(in the rows, 128 means zero)
Rotation paths and how fast each direction turns (deg/step)
Each turn is a multiple of 5 degrees from 10 to 175, or 0.
Each row of a path follows its step; steps can be skipped.

step 1: [139 123 132 123 141 138 135  98 112 124 128 122 123 129 130 141 143 128
 133 126 131 131 128 133 125 139 130 134 133 146 139 132 133 127 141 136
 120 125 134 126 114 128 137 130 127 140 135 133 122 121 137 125 142 126
 120 125 136 130 138 145 132 127 132 122 120 116 134 131 147 137 122 122
 132 130 139 138 123 121 131]
step 2: [116 115 125 137 137 130 133 122 136 120 128 124 123 127 129 121 134 131
 134 132 122 117 133 125 134 116 126 151 136 121 121 130 134 129 126 131
 122 132 144 119 116 126 124 116 131 142 129 140 136 114 137 140 135 147
 128 129 140 133 123 133 131 125 125 122 144 114 118 120 132 133 123 127
 143 114 140 124 135 137 114]
step 4: [126 115 130 129 127 137 137 116 130 121 125 146 138 134 126 107 139 135
 131 126 127 117 142 142 120 122 131 138 124 146 137 121 136 122 123 123
 137 114 131 125 107 140 132 136 131 141 140 131 125 112 128 122 143 129
 136 136 127 135 130 132 132 137 121 133 130 125 135 129 128 130 133 115
 119 137 137 119 131 118 128]
step 8: [112 131 120 128 128 125 129 128 133 128 118 120 126 128 128 121 136 135
 120 124 108 126 123 128 134 124 128 125 124 118 121 133 137 126 125 143
 120 114 125 118 127 147 110 126 122 133 134 132 110 129 120 128 129 133
 126 120 131 133 134 141 120 129 138 126 141 108 141 125 142 117 124 110
 121 139 132 131 138 131 118]
step 10: [131 117 129 138 132 141 118 124 131 133 131 117 124 128 126 132 142 144
 126 122 126 126 139 128 115 132 121 144 127 129 143 129 135 126 128 124
 133 126 127 128 126 115 138 121 115 128 124 134 113 118 110 113 135 146
 128 121 132 134 133 122 120 135 131 122 136 120 138 113 127 144 110 118
 120 128 128 137 142 130 124]
step 13: [142 114 123 129 137 134 126 113 128 133 117 123 117 125 121 136 132 137
 131 120 125 110 141 130 118 128 140 151 128 129 131 128 128 119 134 144
 120 127 121 126 116 144 137 124 123 132 140 142 130 126 127 124 135 135
 126 131 135 127 134 126 132 125 131 124 135 133 123 132 143 123 109 142
 130 125 124 117 140 116 133]
step 18: [140 127 137 137 129 136 121 127 119 121 129 121 131 120 126 136 145 128
 128 127 119 127 128 140 122 122 117 136 123 129 131 120 128 130 127 136
 128 119 141 130 125 133 138 127 133 143 138 121 133 136 130 126 122 132
 117 126 160 135 134 134 139 134 130 134 140 105 134 127 111 138 133 135
 130 116 140 136 123 126 119]
step 20: [121 120 137 139 135 121 130 123 118 124 124 133 136 130 138 129 137 132
 125 138 122 122 114 143 136 122 146 136 120 131 121 123 114 128 131 124
 123 119 128 115 106 127 117 121 128 129 142 143 114 136 125 128 128 123
 137 118 129 138 142 135 124 147 130 127 134 113 145 127 132 121 130 126
 133 136 131 135 124 125 123]
step 25: [135 122 123 123 131 138 123 114 140 123 122 134 118 123 128 127 130 141
 118 127 121 116 130 130 132 136 132 146 118 124 130 132 116 126 134 135
 127 129 140 118 131 130 123 134 118 131 113 134 129 126 125 120 129 141
 125 120 134 139 137 131 122 128 120 121 145 121 119 128 137 141 118 123
 120 140 117 130 157 122 110]
[127 128 125 128 126 130 125 129 125 128 131 127 133 125 126 125 127 128
 125 130 129 129 130 128 130 127 129 129 128 126 127 129 127 126 128 129
 125 128 126 127 125 131 130 129 126 133 126 129 128 129 124 128 128 127
 127 128 128 129 132 130 128 127 128 127 127 130 126 127 123 127 131 128
 128 129 127 126 129 127 129] | 70
[131 128 127 129 128 125 132 126 129 128 128 129 129 128 127 125 129 125
 126 130 128 126 131 126 127 131 129 126 129 128 129 125 131 129 128 127
 126 125 128 125 127 127 128 126 130 129 128 128 129 130 129 129 127 130
 130 130 129 127 129 131 131 130 125 129 131 127 127 128 128 130 131 130
 130 127 131 127 122 130 130] | 25
[128 127 129 129 124 127 129 129 126 126 127 132 131 129 129 129 129 128
 129 130 126 126 128 128 127 124 131 132 126 130 130 129 129 129 128 129
 128 130 130 125 130 129 129 130 128 129 130 131 128 132 129 131 125 128
 128 130 126 128 128 127 128 128 130 128 130 129 129 129 128 128 129 127
 129 122 124 125 128 127 125] | 160
[124 128 125 129 129 127 125 127 131 124 128 129 127 125 129 128 123 130
 128 129 127 126 126 127 128 130 124 125 129 127 126 129 125 128 130 125
 127 128 126 125 128 128 127 125 127 127 127 129 128 128 131 132 126 127
 128 129 129 129 132 128 128 129 125 128 130 131 132 129 129 125 127 127
 128 125 129 128 129 127 126] | 125
[125 130 127 128 126 127 128 129 131 124 129 126 130 128 129 129 132 127
 128 128 128 128 130 130 127 131 128 127 124 132 130 125 128 129 125 127
 127 130 127 131 128 128 127 130 129 128 126 132 129 127 126 126 127 126
 127 128 131 124 129 128 129 126 125 128 128 130 130 127 127 128 127 130
 125 125 129 128 129 129 129] | 60
[127 130 125 128 125 128 129 128 129 130 125 126 128 129 125 127 129 124
 129 128 126 128 127 129 129 129 128 128 129 129 128 128 124 128 132 128
 132 131 127 128 126 128 129 126 131 123 128 128 127 129 126 127 130 127
 126 129 128 132 131 127 129 127 130 128 130 127 128 130 127 132 131 132
 129 129 126 128 128 128 126] | 10

step 0: [124 123 132 123 128 122 132 133 145 132 124 126 121 131 137 126 142 134
 118 130 137 132 123 108 120 140 122 127 115 120 135 124 120 130 130 121
 132 127 139 140 120 133 137 121 131 137 125 118 140 117 124 133 115 140
 129 130 122 123 105 132 131 124 134 138 128 134 140 117 129 131 124 117
 120 114 139 120 118 131 118]
step 5: [133 129 141 121 130 141 135 126 125 120 126 128 126 128 134 115 137 120
 119 128 120 141 121 112 115 146 124 127 130 121 142 132 120 132 123 125
 116 127 128 124 134 132 129 114 132 116 124 112 143 121 124 136 129 129
 126 142 133 114 117 145 130 124 125 126 120 126 130 121 123 136 109 134
 129 113 127 129 128 127 121]
step 7: [136 126 139 126 124 135 132 133 134 123 117 117 126 117 121 125 123 133
 118 118 134 143 125 123 116 138 130 115 124 124 130 130 115 127 128 124
 134 118 123 138 133 134 141 121 143 131 140 107 132 123 124 139 139 133
 130 123 114 119 130 141 120 126 131 118 136 129 131 126 139 120 122 122
 130 102 131 128 124 128 126]
step 10: [138 136 125 122 128 133 136 132 139 125 126 118 129 132 125 124 122 135
 128 127 127 151 120 116 122 136 126 126 129 120 133 128 108 144 120 121
 121 134 129 132 113 125 131 135 149 126 128 122 137 125 121 135 112 131
 133 139 123 120 120 147 122 130 137 121 142 122 123 118 136 124 125 130
 123 117 130 133 125 127 142]
step 12: [132 139 141 132 125 127 132 127 126 121 131 119 133 127 132 136 130 123
 130 136 123 128 128 115 119 154 122 121 122 127 142 130 128 131 135 127
 117 121 124 126 118 132 144 131 142 126 135 123 127 127 120 139 116 121
 138 138 126 122 126 139 124 124 129 135 134 140 129 121 144 120 124 107
 132 119 130 140 111 134 120]
step 13: [139 128 133 126 115 125 130 130 138 132 120 134 122 135 135 133 127 131
 134 121 123 136 115 108 125 137 129 129 145 115 129 130 117 138 138 124
 130 129 128 127 118 130 127 134 137 130 125 119 125 113 119 137 124 130
 124 129 137 124 116 146 110 125 132 141 122 140 136 111 129 133 115 131
 116 123 122 129 129 142 134]
step 15: [125 132 126 128 125 126 134 127 141 122 125 136 122 129 114 135 131 119
 116 116 117 135 136 108 124 138 129 119 118 118 143 128 123 140 121 123
 120 133 135 125 125 135 136 128 154 127 126 114 118 126 114 134 134 127
 133 136 133 134 129 134 127 126 124 139 127 136 142 112 138 123 120 124
 134 118 124 130 121 128 136]
step 17: [126 135 143 116 127 130 141 128 144 132 146 126 117 125 127 126 143 133
 119 133 131 139 121 111 124 134 120 124 126 129 143 146 131 126 128 122
 112 128 129 137 122 133 133 115 144 131 139 120 121 125 124 130 125 134
 131 128 122 126 120 140 120 134 133 138 131 132 127 127 139 131 121 128
 129 123 122 113 125 143 132]
step 21: [135 123 140 124 128 129 131 133 141 124 124 132 134 125 135 125 142 137
 123 126 137 145 117  99 110 134 133 127 125 114 124 133 124 139 125 130
 130 118 122 126 133 130 131 127 127 121 119 118 136 128 134 135 118 127
 131 133 121 112 123 148 129 120 135 137 128 122 130 121 135 121 134 129
 134 115 135 122 121 133 119]
[126 129 128 130 130 126 128 129 130 129 124 128 127 129 129 129 128 127
 125 127 126 124 131 127 128 129 131 126 128 124 127 127 127 130 128 126
 128 128 124 128 128 132 129 126 128 128 129 129 127 128 129 127 131 126
 127 127 124 126 127 126 129 132 125 126 133 128 127 131 130 128 130 128
 129 128 126 131 127 129 129] | 85
[128 126 126 130 125 129 128 128 130 127 125 125 127 127 128 130 126 127
 127 128 131 126 128 128 131 128 131 128 127 129 126 127 127 125 132 130
 131 128 129 123 129 128 126 126 124 126 127 126 128 130 129 128 127 127
 128 126 128 126 127 127 127 128 129 130 129 130 132 127 129 130 129 130
 127 124 131 126 129 132 130] | 155
[126 129 130 128 128 127 128 129 126 127 129 130 128 128 128 129 127 126
 127 126 122 126 127 127 130 131 130 128 127 128 132 129 128 127 128 129
 126 127 126 125 133 127 129 129 128 125 124 131 130 129 128 126 129 130
 129 131 126 130 129 128 127 126 131 128 127 125 130 125 128 126 131 127
 130 128 130 129 130 129 126] | 110
[128 127 125 131 128 129 129 125 126 127 125 129 129 128 129 129 133 125
 130 127 127 125 129 130 129 129 127 127 128 129 130 125 129 128 126 129
 126 127 129 126 126 125 127 125 128 129 127 123 126 128 125 131 127 129
 128 129 128 130 130 127 131 129 126 128 129 130 130 129 127 127 126 126
 129 127 128 130 128 125 122] | 100
[127 129 127 129 130 130 131 126 132 127 128 128 129 128 127 126 124 131
 128 126 127 128 129 126 124 128 125 131 127 127 127 125 126 129 125 130
 129 127 127 125 127 128 128 131 127 127 126 128 127 132 126 125 130 129
 130 130 129 130 129 131 131 127 126 130 129 128 129 128 129 132 128 129
 129 130 129 126 130 126 128] | 65

step 2: [123 148 129 123 126 119 127 123 124 118 131 135 126 115 118 130 122 131
 128 136 140 133 121 124 121 136 124 127 151 116 130 127 127 128 137 120
 131 115 134 121 121 126 131 115 141 128 129 135 118 134  99 130 127 125
 119 123 138 135 135 116 121 111 124 139 124 129 114 129 132 123 125 130
 122 139 117 119 125 120 123]
step 3: [128 139 130 139 129 120 110 130 115 138 156 125 134 124 132 134 122 131
 122 129 128 131 120 117 131 129 127 128 136 132 128 124 121 130 126 138
 122 126 135 129 124 125 123 119 127 133 146 137 143 134 136 116 135 118
 109 133 131 110 128 123 128 118 121 128 134 130 124 133 126 140 116 131
 137 130 114 112 126 123 136]
step 8: [126 137 132 141 124 124 125 131 126 142 135 119 126 142 124 131 119 139
 118 144 137 128 123 122 120 125 134 130 125 113 126 133 138 124 131 128
 142 120 124 113 120 130 127 127 128 129 137 126 124 110 121 127 125 127
 107 124 138 128 143 113 128 143 124 130 133 133 121 138 127 124 119 136
 109 126 106 134 126 129 131]
step 14: [129 133 131 130 132 123 108 133 133 115 139 125 132 120 121 114 128 127
 126 136 131 123 133 131 130 129 127 124 135 139 127 130 142 133 125 129
 136 114 127 133 128 124 120 117 127 127 134 130 143 122 113 137 125 135
 110 123 135 125 148 135 106 125 125 142 138 140 124 120 120 128 117 132
 117 113 121 116 134 119 129]
step 15: [128 128 119 129 117 121 122 119 133 133 129 128 137 124 122 147 113 130
 117 132 133 134 141 126 120 133 114 123 138 141 133 128 126 135 123 117
 112 127 124 119 125 128 120 124 112 140 132 122 125 123 128 122 128 122
 115 126 131 118 152 137 141 121 115 138 135 118 126 127 136 139 122 116
 127 121 134 117 121 121 135]
step 18: [144 128 120 125 135 116 114 124 134 135 137 121 132 116 122 132 123 117
 114 127 133 135 142 113 120 137 137 117 135 138 117 130 128 135 122 127
 121 138 141 130 127 127 126 124 124 138 120 140 135 136 114 137 122 129
 120 128 137 129 128 131 138 120 126 142 126 134 132 125 120 140 127 125
 112 132 127 105 136 118 128]
step 21: [127 128 119 121 124 125 117 138 129 134 140 120 140 127 119 124 119 120
 120 113 130 142 145 111 128 125 113 122 137 133 135 130 123 122 138 145
 136 134 141 109 113 130 121 133 134 142 126 127 134 134 138 133 119 132
 125 121 140 123 136 122 139 121 126 128 126 115 134 121 131 119 119 125
 117 132 118 121 127 124 123]
step 22: [130 141 119 129 124 125 111 137 123 139 124 130 130 128 112 119 130 115
 112 124 138 120 129 136 138 134 138 135 133 139 122 140 127 138 137 127
 138 135 138 118 131 126 118 121 122 114 122 127 129 122 118 131 114 129
 114 134 129 126 131 131 125 130 135 120 125 140 136 109 124 138 125 116
 127 116 118 116 124 114 121]
step 25: [131 146 139 133 119 132 130 134 122 131 117 126 135 110 124 114 131 122
 119 123 126 136 123 135 127 125 123 127 138 131 125 128 138 130 144 132
 137 135 125 116 118 132 115 130 128 139 128 142 137 120 111 140 127 131
 121 110 140 122 131 116 125 126 137 120 127 130 126 101 127 120 125 123
 121 129 118 132 121 128 130]
[131 130 125 125 130 128 131 125 129 128 128 127 129 126 128 126 129 131
 131 127 131 126 128 126 125 131 125 130 128 127 127 128 129 127 131 127
 126 128 127 125 129 129 129 128 127 129 130 126 126 128 129 127 127 127
 131 125 128 126 125 129 130 129 130 131 128 130 126 127 126 129 125 125
 127 126 129 129 130 123 131] | 135
[127 128 131 127 130 127 126 125 128 129 129 123 127 127 132 126 133 126
 129 127 125 130 126 127 129 130 127 127 129 128 126 126 128 128 128 129
 128 127 128 125 127 125 126 129 130 128 128 128 131 131 127 132 131 130
 132 129 128 127 127 127 126 127 127 130 131 128 127 125 129 128 129 129
 125 127 129 126 128 129 130] | 160
[129 126 129 128 127 126 128 128 129 128 127 130 128 129 129 127 126 130
 126 129 127 125 129 126 126 131 131 126 126 125 131 128 127 125 129 129
 126 131 131 126 127 125 128 130 126 128 132 130 126 128 129 133 128 128
 128 125 127 126 128 127 128 129 127 125 131 127 126 129 129 126 131 129
 131 124 127 130 127 130 129] | 90
[130 128 126 128 130 127 131 125 125 127 128 128 130 123 124 127 129 127
 130 128 125 127 129 127 125 129 126 126 129 128 130 128 129 129 122 126
 128 126 127 127 130 129 127 128 128 128 129 127 129 127 127 126 129 130
 128 126 126 127 130 130 123 130 127 127 130 127 126 126 126 129 127 128
 130 131 128 130 124 131 127] | 25
[129 130 126 128 132 128 124 131 128 129 127 128 125 129 127 128 127 126
 128 124 126 127 129 127 127 125 127 130 128 125 124 125 128 127 130 127
 127 128 127 130 129 129 127 125 127 127 125 129 128 128 131 131 128 129
 129 124 130 128 127 133 128 131 127 128 127 128 127 128 127 129 130 127
 125 127 124 128 126 129 126] | 85

step 7: [143 126 125 133 134 120 114 125 123 155 128 131 137 124 115 143 120 138
 121 127 129 140 144 124 134 123 125 123 115 125 131 132 124 120 135 128
 129 137 120 131 127 112 139 125 129 120 126 135 136 135 139 118 132 119
 135 125 136 133 136 132 120 120 118 109 125 125 131 127 128 129 120 133
 129 133 128 126 112 130 127]
step 9: [142 130 126 131 134 126 137 134 114 128 126 118 120 120 130 128 131 139
 131 121 130 128 125 112 114 127 115 128 131 123 134 110 137 126 123 133
 125 128 139 143 120 123 128 127 127 126 128 139 127 133 137 122 121 123
 147 128 128 123 122 112 139 124 142 127 126 118 144 132 135 107 124 131
 146 122 134 131 129 123 133]
step 10: [117 127 139 142 113 126 146 123 127 131 135 120 124 123 131 121 119 143
 127 124 131 128 122 125 128 124 137 145 134 125 128 117 139 127 114 133
 140 142 138 131 124 127 143 124 130 137 129 126 144 122 135 116 120 120
 130 125 134 132 132 143 139 110 122 133 125 133 123 130 135 129 126 115
 128 122 128 127 117 124 138]
step 11: [132 128 133 129 125 127 124 120 126 131 127 131 111 139 131 136 124 118
 127 129 127 138 136 127 128 127 125 128 118 128 119 116 130 125 119 133
 139 134 124 124 129 125 132 123 140 125 123 133 129 118 122 102 133 120
 125 129 143 122 134 141 128 125 147 123 118 125 110 132 114 113 139 134
 135 127 132 106 134 121 134]
step 14: [124 125 134 134 112 122 124 125 112 110 123 137 129 122 130 119 140 138
 118 110 120 130 124 119 129 126 127 132 130 123 143 106 144 127 119 127
 115 137 124 135 129 125 111 126 127 123 108 131 116 124 123 125 119 126
 120 142 129 127 127 131 134 134 133 118 130 130 133 131 135 125 119 128
 124 123 127 129 125 134 132]
step 21: [138 126 129 133 124 124 123 143 129 129 140 115 127 133 122 122 123 128
 126 134 131 114 117 130 132 127 139 120 121 126 112 122 127 129 121 132
 133 117 151 142 121 127 142 134 112 118 119 137 133 120 137 118 135 133
 132 134 135 142 129 124 141 118 123 127 123 137 124 117 127 133 133 123
 136 122 132 116 118 134 135]
step 22: [131 131 140 124 112 127 130 138 130 127 114 136 115 115 135 133 114 127
 113 134 133 137 124 136 124 124 126 117 125 128 126 133 126 122 122 135
 131 132 136 135 124 129 118 136 140 117 117 125 132 142 127 121 117 134
 140 125 152 134 130 140 128 124 133 117 115 128 121 131 132 137 139 137
 127 132 130 120 119 140 134]
step 25: [141 130 122 133 114 131 129 131 118 133 134 130 135 131 135 119 133 142
 129 126 132 129 119 133 115 121 124 128 129 104 134 120 138 126 127 134
 135 125 136 127 125 127 123 134 127 123 122 129 136 137 139 115 137 107
 128 153 128 128 126 121 125 125 132 139 130 112 131 134 127 116 119 141
 133 115 133 130 126 134 134]
step 26: [111 132 129 129 128 126 129 133 119 129 130 114 121 129 125 116 121 128
 122 130 141 132 132 126 127 125 135 140 126 126 131 114 130 119 123 136
 128 146 155 130 133 127 126 118 135 122 125 133 135 129 144 128 121 117
 124 136 127 141 137 132 128 123 122 126 119 133 118 119 123 126 127 134
 142 121 105 119 125 131 127]
[130 129 129 131 130 130 125 125 126 128 124 127 128 125 131 128 127 128
 129 125 128 129 128 127 126 129 130 130 125 128 124 132 126 126 129 127
 128 128 125 131 127 129 126 129 129 128 128 130 128 128 128 133 130 126
 127 125 129 126 129 129 129 129 130 127 127 130 128 126 127 129 126 128
 129 131 129 129 126 132 127] | 70
[128 129 127 128 126 130 132 127 127 124 131 129 131 124 132 128 129 127
 127 125 125 127 129 129 130 129 128 127 128 129 129 129 129 128 129 128
 129 129 125 129 127 130 127 127 127 128 126 125 130 131 128 128 130 129
 128 129 126 129 128 132 129 126 127 132 128 129 131 126 129 129 131 128
 129 127 125 124 126 127 126] | 175
[127 128 127 132 127 128 127 127 127 128 130 126 126 128 132 130 128 129
 131 126 128 123 127 127 129 124 128 126 129 125 127 129 129 128 128 129
 129 129 130 128 128 127 128 130 125 132 128 128 129 128 130 130 130 130
 128 129 134 128 126 126 130 131 127 127 131 129 131 128 130 126 129 128
 128 127 130 130 129 128 126] | 95

step 1: [123 124 134 142 128 130 126 123 127 124 125 141 119 105 123 136 130 135
 116 134 119 130 126 123 146 120 129 128 125 125 120 122 121 131 132 132
 148 117 129 137 119 135 128 118 136 129 139 135 135 130 118 144 128 121
 123 115 118 131 122 113 114 116 128 128 132 121 117 141 125 111 123 123
 124 133 118 129 137 142 128]
step 2: [136 130 126 129 124 133 131 129 116 132 136 117 132 107 127 122 117 125
 126 146 132 129 131 131 137 127 139 130 115 119 122 135 125 133 131 147
 136 123 120 137 123 121 136 127 115 136 126 142 121 124 128 129 127 148
 116 141 121 121 123 133 140 133 123 150 124 116 132 143 128 118 124 125
 124 123 137 119 132 122 119]
step 6: [135 127 150 120 131 119 127 134 136 124 132 119 133 131 133 124 119 122
 141 117 115 110 113 136 128 117 137 144 134 114 125 125 122 118 120 122
 132 126 127 136 126 120 141 140 123 125 126 129 112 116 113 129 123 128
 144 132 133 134 140 133 126 123 124 123 119 128 122 131 133 107 139 131
 121 127 124 128 128 119 127]
step 13: [130 119 120 127 133 142 109 138 130 137 135 122 116 113 115 136 134 133
 130 118 137 120 129 123 132 131 118 129 125 132 121 130 116 127 121 132
 138 114 117 136 130 134 128 135 121 132 140 138 134 130 135 120 114 112
 112 118 127 127 141 132 128 132 107 127 141 117 123 116 125 130 122 124
 122 134 118 126 117 133 128]
step 16: [108 131 145 127 126 125 126 144 129 136 134 126 139 142 129 125 134 125
 119 133 122 147 123 139 116 130 131 122 121 128 138 128 130 137 132 120
 124 118 128 109 139 135 132 115 122 141 134 129 130 135 127 130 130 140
 149 119 117 127 123 128 121 126 117 144 138 123 134 132 131 120 125 127
 118 121 138 130 141 131 136]
step 18: [129 139 136 129 123 126 124 119 140 112 127 130 127 127 132 136 116 121
 127 127 127 121 114 143 139 140 134 131 120 114 120 125 135 127 123 126
 132 140 120 120 116 136 143 133 129 123 136 140 135 116 142 136 115 135
 127 131 118 124 139 131 126 117 130 116 138 126 122 145 139 135 140 129
 137 135 130 117 144 135 134]
step 19: [114 140 115 129 125 137 130 122 125 122 124 124 142 120 136 126 132 119
 112 146 116 118 121 122 134 133 134 142 132 127 111 121 127 125 121 135
 119 119 124 123 109 114 120 137 141 136 118 142 127 116 110 129 127 133
 125 128 122 124 125 139 124 134 136 125 120 137 122 131 126 135 123 131
 140 139 122 136 125 128 122]
step 22: [140 122 123 126 126 101 134 123 136 123 138 126 123 119 124 121 138 132
 144 118 118 135 128 119 128 124 132 124 128 106 132 122 109 126 137 122
 132 119 130 132 113 125 126 115 129 127 140 114 132 132 129 144 146 123
 119 140 133 137 125 125 123 115 129 126 141 132 134 132 130 128 129 131
 135 136 124 115 133 124 128]
step 23: [129 123 120 131 134 122 141 112 131 134 147 120 121 140 133 121 133 133
 125 131 124 124 126 124 133 116 129 133 137 114 125 148 132 114 134 139
 111 126 128 136 132 118 134 146 128 131 134 124 124 128 122 114 119 134
 118 140 128 126 127 125 140 122 116 133 135 139 137 146 122 120 117 125
 128 123 127 128 128 117 142]
[129 129 129 127 126 127 128 129 128 127 128 126 128 124 129 128 131 123
 126 127 131 127 128 128 128 126 129 121 129 127 128 129 126 128 128 128
 126 126 128 127 130 128 129 125 131 127 123 127 130 133 127 124 130 129
 128 128 129 127 129 126 129 128 129 128 127 126 131 128 130 128 128 129
 129 127 128 125 129 129 127] | 60
[125 126 129 129 128 129 129 129 129 124 131 126 129 130 129 124 126 125
 127 129 129 127 128 127 126 129 127 128 126 134 130 130 131 129 127 129
 128 129 130 126 129 130 128 129 126 131 127 127 127 128 127 129 132 126
 127 130 129 128 128 129 126 128 127 128 130 130 129 128 130 127 127 125
 127 126 127 128 126 131 123] | 85
[130 129 126 126 129 126 123 128 130 130 127 128 128 126 127 126 126 128
 130 127 129 128 128 132 129 129 130 127 129 130 129 125 130 127 128 126
 132 129 128 130 130 128 132 129 128 128 124 129 128 126 129 131 129 129
 125 129 131 130 129 128 129 128 124 130 128 127 124 126 129 127 130 130
 129 126 130 125 127 129 126] | 95
[132 124 126 128 127 127 125 127 130 127 129 128 125 126 127 126 131 132
 125 131 130 128 128 126 126 129 128 128 127 124 127 128 126 131 127 130
 128 128 129 126 128 130 126 128 126 125 125 127 130 126 127 128 127 128
 126 128 129 129 127 128 128 129 128 130 128 132 127 129 128 125 129 124
 129 126 127 131 129 128 128] | 35
